M: 3 groups of rows, each row roughly a mix of its group's hidden directions:
M (115 x 12):
[[ 41  -5  49  -4 -15  -3 -17 -30 -28  25 -13 -15]
 [  0  41 -28   9   2 -28  36   9   4  -6  29 -42]
 [ 35   8  28 -26  33 -17 -27  23 -18 -12 -39   1]
 [ 31 -26 -27  -4  20  12   1  54   8 -32  16 -12]
 [ 55  28  -6 -16 -27  18  -5   4  10  13 -21  38]
 [  8  49 -35  20  -4  45  -7  24  20 -14   4  -5]
 [ 22  21  -6  36 -43   4  18 -24  25  40  -4   6]
 [ 12 -15   9 -12   9  18 -71  12   6 -21 -16  19]
 [ 14  -6  36   4   0 -41   0 -15   4 -20 -12 -58]
 [ 44 -14  20   8  10   8   8  19   3 -22 -60  -8]
 [ 25  17  -3  20   7 -27 -31  -1 -41 -46 -21  10]
 [ 20  11  26 -18 -23   4 -34 -42  18   3  45   0]
 [ 17   0 -18 -11  -2   7 -10 -30  -2  60  39 -19]
 [-42  -5 -24   8  24   3 -10  27  -3 -14  49 -31]
 [ -7  45 -11  34 -22 -39  32   5 -11  -5  22 -20]
 [ 50  -3  12 -29   9   0 -42  -4  -1 -19  39 -10]
 [-10  43  15  23  14 -43 -10  37  17 -10  19 -20]
 [ 40 -23  16 -10 -46 -38   9 -22  19   8   8 -14]
 [ -6  23  43  32 -17 -18 -40 -17 -15  26  13  18]
 [-15 -48 -28  -6  23  -5  -1  46  -4  12  22  25]
 [-17 -37  27   3  34  19   1   7 -48  -2  10 -32]
 [-16   3 -37  -8  25  51  -4  -9  19 -11  41   9]
 [ 26  32  20  22 -35  10  11 -41  17  -2 -32 -15]
 [-21  47 -21 -17  25  23 -27  14  -2 -10 -12  40]
 [ 67   2  14  -4  -9 -21 -16  -7 -34   3 -17  19]
 [ 32   2 -11  -6 -65  12   5 -27  25  -4  18   7]
 [ -3 -20  44  26 -26 -10  12  -3  -8  -6 -35  46]
 [ 18  35 -36  33  -5  40  -3  34  23  -2   6 -10]
 [ 26  56 -13  23  37 -15  -4  14   0  -3  20  24]
 [ 13   4  10 -21 -23  38 -33 -38  24  -2  39   9]
 [-20 -43  38   1  10 -19  19 -32 -32  26  -6  -2]
 [-21  12  -1 -13 -17  35 -19 -19  51  -6  38  16]
 [  1   5 -50   0   6   6  54  28  27  -9 -17  -5]
 [-22   8  33  19 -15 -53  18 -24 -21  12 -24  17]
 [ -7  21 -35  15 -23  -7   9  11  43 -30  30 -32]
 [-35  11  -7  -3  40  29 -13  -9  13 -29  28  38]
 [ 31  12  -1  12   5  -4 -54  -3 -34 -44  -5  -3]
 [-41  -2 -25  -7  21  -7 -11  24  -2 -20  53 -25]
 [  1  21  36  -1 -22 -23 -12 -54   6 -18 -13 -32]
 [ 13 -19  -5  14   1  32 -45  53  -2 -13  15 -21]
 [ -9  -9  10 -37  48 -25  23  13   0 -27 -34 -12]
 [  6  34 -29   7   9 -29  43   2  -7   2  24 -44]
 [ 30 -38  16   1   1   4 -25  -7 -15  37  49  -6]
 [-18 -35  -1 -17  -8   2  12 -16   9  52 -32  36]
 [-19  29   8  19  -8 -40   0  -6  10  60   7  18]
 [ 20  13 -25   7 -16  18 -42  10  -5 -55  -7  24]
 [-18  10 -36  -2  -5 -28  46  11  22  32 -18  29]
 [-20   2  40 -31  33 -26 -28 -20 -36  -2 -14   1]
 [ 22  -8  48  20   2  -8  -5 -28 -12  15 -52 -13]
 [  3  -6  44  18   5 -26   9 -32 -31   9 -11  46]
 [  2 -42  45  20   5  39  16  23 -21 -17   5  -6]
 [ 27  -3 -22 -14  34  32 -20  20  12 -30 -15  41]
 [-36 -52  25 -17  20 -27   7 -17 -29   2  10  -2]
 [ 21  23  -3  15 -16  -6 -33 -17 -30 -59  -5   8]
 [ 26   1 -10   5 -21  27 -36 -23 -28 -50  -5  16]
 [  7 -32  37  28 -20  29 -39   3 -35   8   2   8]
 [ 54  35 -13 -15 -24   3 -19  13  20  10 -15  31]
 [-23 -25   8  -3  18 -31  20  19 -13  46 -41  -9]
 [-19 -36  11   2  30 -24   7  25 -29  40 -30 -11]
 [ 13   2 -27 -10 -10  52 -15 -23  26  14  37  23]
 [  7   4   8 -24  40 -15 -33 -16 -26  43 -12  28]
 [  0  -9   0  27 -34  -1 -48   8 -20   9 -22  46]
 [ 31   1  -3  37 -43   6  36 -17  24  31  -6  -4]
 [ -7   3   0  24 -25   9  15  33  12 -63 -24   4]
 [ 26 -20  -9 -19  -4  56 -25 -20 -11 -38   7  -8]
 [ 11 -52  29  -3  -7  -9  16 -19 -30  42  -2  16]
 [ 25  -2  41   4   8 -28  -8 -27 -28  10  -7  50]
 [ 16 -14 -33 -18  34  43 -24  19   1 -21  33  -5]
 [  0  -9  12   4  44 -29  10  -8 -52  22 -27  17]
 [-19   3  23 -34  47  -1 -31 -35 -24  -1  12 -16]
 [ 56 -16 -10  15 -42  -9  12  15  33   1   3 -19]
 [-22  12 -39 -27  21  58  -3 -23   6  -4  -8  -1]
 [-57 -26   7  20  17  -5  22 -17  -9 -15  17 -36]
 [  1 -10  -3   7  19  25  11  65  22 -21  20 -25]
 [-15  26 -30 -11 -10 -23  38 -23  20  47  12  -4]
 [-26  15 -46  10  -3  46  -4  15  11   3  16  39]
 [ -2  -9   3  18  23 -49  25  41 -27  -6 -26 -17]
 [  0 -17  32  44 -31 -41  10  31   8   6   6  18]
 [ -5  52 -23   1 -11 -41 -28 -18  17  22   7  17]
 [-28  10   1  14  -5  14   6  26  13 -48 -42  33]
 [  7  -4  29 -30  -3  21 -42 -35  12 -12  42  -8]
 [ 29   9 -31  -5  -4  18 -47  -6 -11 -43 -13  25]
 [ 17   2  22 -12  41  13  -5  15   3 -57  11 -30]
 [ -4  27 -47 -22   7 -24  37  -3  28 -18 -18  21]
 [  1 -24  13  -7  22  19  43  27   1 -48   0 -28]
 [ 32 -10 -18 -17   0  44 -46 -17 -15 -31   7 -10]
 [-14  21  29 -10  -1 -14  -7 -59 -25  30 -19  11]
 [-20   4 -51 -14  -5  20  -5  28  15  -8  39  33]
 [-22  24 -29   3 -29 -30  56 -15  12  13  -1   6]
 [ 23 -11  23  45 -48 -32  19  15  -2  -2  13   0]
 [  9  -8  40  -7   3 -19 -57   0 -37   3  -2 -23]
 [  6   9  -1 -47  46 -13 -22 -20 -10  36 -18  11]
 [ 11   0  42   3  -3 -28   3 -41 -13  36 -37  13]
 [  3 -40  50  28 -11  30  -7   8 -36   0   5  -5]
 [ -9  22  40  12  39 -39  19  -1   7  37   1  15]
 [-11  12  38  42 -24 -12  -7 -30 -34 -22  23  -4]
 [ -2  19  33  41 -24 -25  -1 -26 -32 -27  22 -11]
 [ 28 -44  37 -12   2  -7 -17  13 -37  -5 -29 -20]
 [ 18  19  24 -14  37  14 -35  17 -24 -16 -44   4]
 [-29 -48 -29  33  20  14   8  38   8   8   8   7]
 [ 40  32  -9 -15 -35  14  -6 -13  15  14 -18  45]
 [-21 -11  -8  40 -37  -2  26  34  32  18  -8  23]
 [ 18  40  17  15 -36   9  -7 -43  20 -16 -22 -22]
 [  2  50 -11  16   2 -28  17  11   3 -19  36 -42]
 [-20  -9  39  -9   2 -18  26 -14  -1   4  17 -61]
 [ 31   1  15  -9 -58  13 -27   0  33 -16  17 -14]
 [ -1   3  40  15 -35  -3 -48 -14 -23  -7  18 -30]
 [-22  16 -36  11  23   3   2  36  35 -39 -23   8]
 [  0  14 -28  19 -17 -17 -37  27   5   1 -25  52]
 [ 14 -34  44 -12  -6 -17  -4   0 -34   0 -46 -19]
 [ -2 -31   5 -45  37  -1  19  22  11 -24 -34 -16]
 [ 57  -8  17 -18  16   2 -20 -20 -31 -31  21   0]
 [ -8  27 -19 -17   6 -17  42 -26  15  33  27 -34]
 [ 31  26 -24 -12 -46  35   2 -10  15   4   8  35]
 [-29  17  17  22  27 -16  20 -13  10 -31 -44 -29]]

one row of each group, then the others: which group is each in?
[ 17 -14   1  42 -63   5   6  29  13   5  -5   6] -> L
[  7 -24  -8 -20 -22  25 -65 -17  -5  14   3 -22] -> P
[-26  24 -32  11  -6 -12  12   8  36 -37  28 -34] -> T

[ -9  33  27  30   0 -48 -28  27  -2 -27  -3   2] -> P
[-34   8  15  22  37   1  13   1  -5 -36 -24 -44] -> T
[ -7 -21  42 -13  27 -50   1 -15 -14  -6 -34 -12] -> T
[ 19 -66   6   4  -2  34 -12  23 -10  18  16  -3] -> L
[ 26 -44   7 -20   8  23 -21  33 -20 -13 -39  -9] -> L
[-32 -66  13  13  14  -2  27  -5 -20   1   8 -14] -> T
[  4 -54  -7   5  31   4   9  51 -19   7  12  -9] -> T
[-40   6 -24  -6 -10  -7   3 -16  -2  36  50  29] -> T
[-21 -12  34 -31  38  -5 -40   3 -12 -25   5 -27] -> L
[ 38   0  38  29 -13  -8  -9 -17   3   1 -28 -48] -> T
[-20  13 -30 -38   3  27 -20  17  49  -2   5 -25] -> L
